One vector is turned by the same rotation once a step. Each row is the vector after some number of steps, and that number follows the row.
The counts run from 0 to 535.
[ 17  38   2  27 -12   5 -10 -20 -43  -8  18 -31   3   8  12  15 -19 -40
 -17 -15 -30  18  -8 -24 -28 -30 -56 -30 -25  34  35 -17  21 -10 -20]	362
[-10  24 -14  25  38 -11 -18  -3 -25 -42  21 -19  12  27 -34  20   0 -16
   6 -17 -34   9 -52  -1  16 -17 -89 -23 -16  17   4  18  -1  17  -1]	227
[  8  -1  21 -22 -23  14  -8 -31 -36  -9  30 -11   7  16  -5 -41 -13 -26
 -26  22  20 -12 -16 -26 -38 -23  -1 -35 -23   6 -22 -17  46   0 -24]	500
[-15  45 -23 -26 -21 -20 -15 -78 -14 -25  16 -24   5  -4 -30  26 -45  24
  18 -12 -27   1 -17   5 -14 -18  -6 -45   7  32 -16  11 -17 -15 -45]	86
[ 35  -8  41 -11   7  14  23  23  10   7  -2 -14  -3   0  14  14  -8  -5
 -14  38 -25  -7 -57  23 -11 -26  35  18 -12   6  47   5  33 -22  21]	156
[-13 -26  23 -15  47 -60 -30  30  11  -2   3 -26  25   6  11  36  -1   2
 -44 -17 -13  38 -60  36 -11 -17 -10  -6 -22  23  13 -13  -1 -10  14]	437
[ 33  18   9  38  29  -7  27  50 -50   1 -17 -16  23   4  14  -2  -2   9
  30  -3  18  -9 -44 -40  24  15 -34  -7   8  19  -9  21  39  20 -10]	132
[-34  18  49 -21  32 -31  -7  17  -8  -3  -4  12  36  -1  -8 -49 -54  14
  12 -21  21 -24  24   8 -23   0 -33   4 -11 -23 -39  -9   6  12  -4]	480
[ 25  28  41 -25  31  -4  -5  -5 -41  11  17  25 -24  36 -15  -9   0   4
 -33 -36  30 -19 -26   4 -17 -52 -40 -12 -47 -21  12  18  10   1  20]	364
[-34  32   8 -16  54 -35  11  42  13   0 -25 -21  42  -8 -10 -11  -5 -11
  16 -36 -44  19  21  17  25  30 -46   6 -29  -5  -7  -9  -1  35   5]	334
[ 11  34  -6   9 -13  15  12 -12 -39  23 -11  12  23 -16  24 -33 -71   4
 -28  26   2 -41  -8  14 -14 -23 -20  10   0 -24  29 -19 -33  50 -16]	113
[ 39  14   2   6  46 -35  25  21 -18  32 -32  -7  44  39  26  -3 -32   2
 -42 -29 -14   5 -40 -19 -45  14  36 -22  25   7 -12 -12  -8 -11  -2]	281
[-18  15  20  20  32 -31 -13 -16 -21 -55  17  13  17   4 -12   0 -16  23
 -35  -1  29 -46 -46  36 -10 -11 -26 -12   2  31 -12  12 -19  12  54]	377
[  6   3 -34 -32  38 -10  46  36  11 -27 -26 -42  13 -16  38  35   2   1
   5  -7 -19  -5 -49   2  15  16   0   1 -25  57  12  28   3 -34  -7]	430
[ 23  14  43  30  16   5  -3  -5 -27 -18   0  20 -26  42 -25  16   0  76
 -26 -44  33  -4 -48  17 -28 -17  -5 -11  -3 -13   7   1  16  -7  32]	519
[-36  17 -36  -1 -34  14  -6 -18  -9 -52 -14 -15  11 -14 -21  26   5   8
 -15  14 -26  26  39  12 -40 -31 -50  19 -38  28  -7   3   8   4  18]	465
[-23 -12   6 -31  62 -68  23  40   8  -9 -23 -25  31  -9  26  39   7 -26
  -1 -25 -13 -23 -43 -16   3  17 -11 -21  11  20   4  12  -1   3  20]	429
[ 55  45   2  15   3   1   5 -28 -26   0  17   5  -5   5 -29 -41 -44  -4
   6  -7 -45 -40 -10 -23  -5 -28  -7 -23 -11   4  50  32  34 -17  -7]	367
[ 34  23   8   4 -20   5   7 -10  11  16 -36 -27  -2  -7  16  44 -20  10
  -9  53 -49  -2 -38  -9 -10 -25  30  -7  21  11  68 -10  29 -11   6]	160
[-24  24  19  11  40  -4  13  19  40  -8 -36 -17  27   2  -5  48  10  31
  30  -8 -53   1  26  15   8  28 -12 -12  -9 -15  -6   9  18  34  31]	179
[ 49   5  17   1   9   0  20  23 -21  42 -54 -34 -10  30  46  17 -39  17
 -12 -11 -11  23   0 -28 -27  -6  -7 -18   1 -37  25  -8  -1  33  -8]	415
[-50  21  19   1  18 -11 -21  34   3 -31 -31   0  16 -21   6  41  -2  26
  15 -31   4  44  32  44   1  -5 -60  23 -34  20 -20  -1 -15  -1  10]	330
[ 29  35  21 -10   0  -7  39 -12 -18 -17  32  -8  18   3  14 -51  16   8
 -11  -1  -4  -3 -13   1  67  28 -31  -5 -51   2  -1   6  51  50  15]	494
[ 18 -37  53  24  15 -32  13  11 -21 -15  10 -41  16  19  24 -28 -41 -22
 -15  11  17  22 -47  23 -17   4  21  -7 -23  30   0  -5  27 -26   4]	143
[-11  26  41 -67  -7 -32  -7   9  -4  23   3 -13 -15  26  11 -14  14  10
   6 -11   3  30  -4 -16   9   0 -33 -37 -35 -43  -7  -1  21  39 -36]	205
[-19  21  23 -17   7 -24 -19  16  22 -16 -12 -21  33 -28 -11  -8 -11  32
 -11 -25  -3  15  50  31  23  15 -28  18 -52  -4 -18   7  67  18   9]	338
[-18   1 -18 -57   0  10  16  32   7  -5  -1 -40  -1 -20  52  20 -32 -62
  -6  29 -23   3 -27 -21  -6 -23 -29 -10 -14  23  25  -6   9 -13 -23]	60
[ 37  10  35  10 -31 -14  -6 -12 -27   2 -20  11 -14  21  10   4   0  45
 -54  11   3   7 -41  31 -27 -30  15   3   7   7  33 -20 -17  -4  15]	14
[ 12  36   4 -42  16 -47  17   3  36  12  -8 -25   6 -16  42 -14 -27  12
 -19  -8 -24  30   3  11  51  12 -23 -12 -35 -23  25   0  -6  47  -6]	200
[ 34  38  33  24 -14  21   5  15 -27  28 -15   1   2   3  15 -21 -17  54
 -43  18  38  13 -14  47   5 -21  -3  20 -19 -26  21 -20   9  56  20]	256
[-37  44  23  30 -10  -8 -23 -33 -24 -12  11   1  43 -29  -8   9 -52  15
 -29  20  -2 -34  -3  56 -13 -18  28  10   7  39 -20  -3 -14  -5   4]	242
[ 26   0  25 -33   4 -19   7  21   5   3 -35   8   0  28  -9  -8 -21  37
   9  43 -18 -17 -40   1 -45 -25   5 -10  50 -38  46 -12 -12   7  24]	165
[-19 -40  61 -13 -12 -39  -3 -11  20 -27  -4 -38   1  12  15   0 -23 -12
  -1  34  -5  16 -16  37 -30 -24  26 -10   1  31  20 -34  36 -53   1]	298
[-31   5  55  33   9  -7 -39 -16 -30  -6  16   5  40   6 -52 -44 -48  -2
  -1   9 -12 -32 -24  40 -20 -19   2 -11  -1   7 -17 -11  27  -3  -8]	238
[-44   7  32 -80   4 -36  44  -3  35 -28   3 -13 -14   7  27   1  27 -24
  -3   2 -15 -14  20 -10  -5  14 -26 -34 -24  12   5   2  16 -13  35]	63
[  6  27  25  -3 -31  13 -20 -18 -25  11 -14   7 -16 -15 -10 -32 -42  48
 -16  48  36 -14  -3  38  -4 -38 -18  21  -9 -19  22 -18  20  39 -11]	109
[  4  44 -33 -45 -11  17  32   4 -44 -14  40  16  33  -6  22 -39   0 -19
 -45   5  10  17 -29  -4 -11 -12   7  11 -47   7 -37  -8  12  14 -47]	491
[-19  25   6 -36   3 -29  29  26  42  -5 -32 -32  13 -41  14   1  -5  45
  44   7  -2  31   0   1  45  42 -26  -2  16  -2   4  -7  24  15 -16]	192
[-14 -27  26  13 -13   1  21  15  45 -49 -33 -33   4  21  -6  39   8  27
  33  23 -26  26   6   8 -22  10 -45  -1  16   8  13 -14   7   9  34]	171
[-39  44  18 -29  -7 -36 -22 -12 -21 -11   7 -17 -27 -21   4  33  40 -21
 -10 -11   3 -26 -13 -39   3 -19 -57 -47 -16  29  -4   6  11   7 -21]	214
[-43  -7  -3 -17   6 -11  20  14  30 -50 -25 -23  25  -7  -7  16 -17   1
  51  -3 -35 -12  36  19   7  23 -56 -12  -5  19 -16  22 -20  19  31]	326
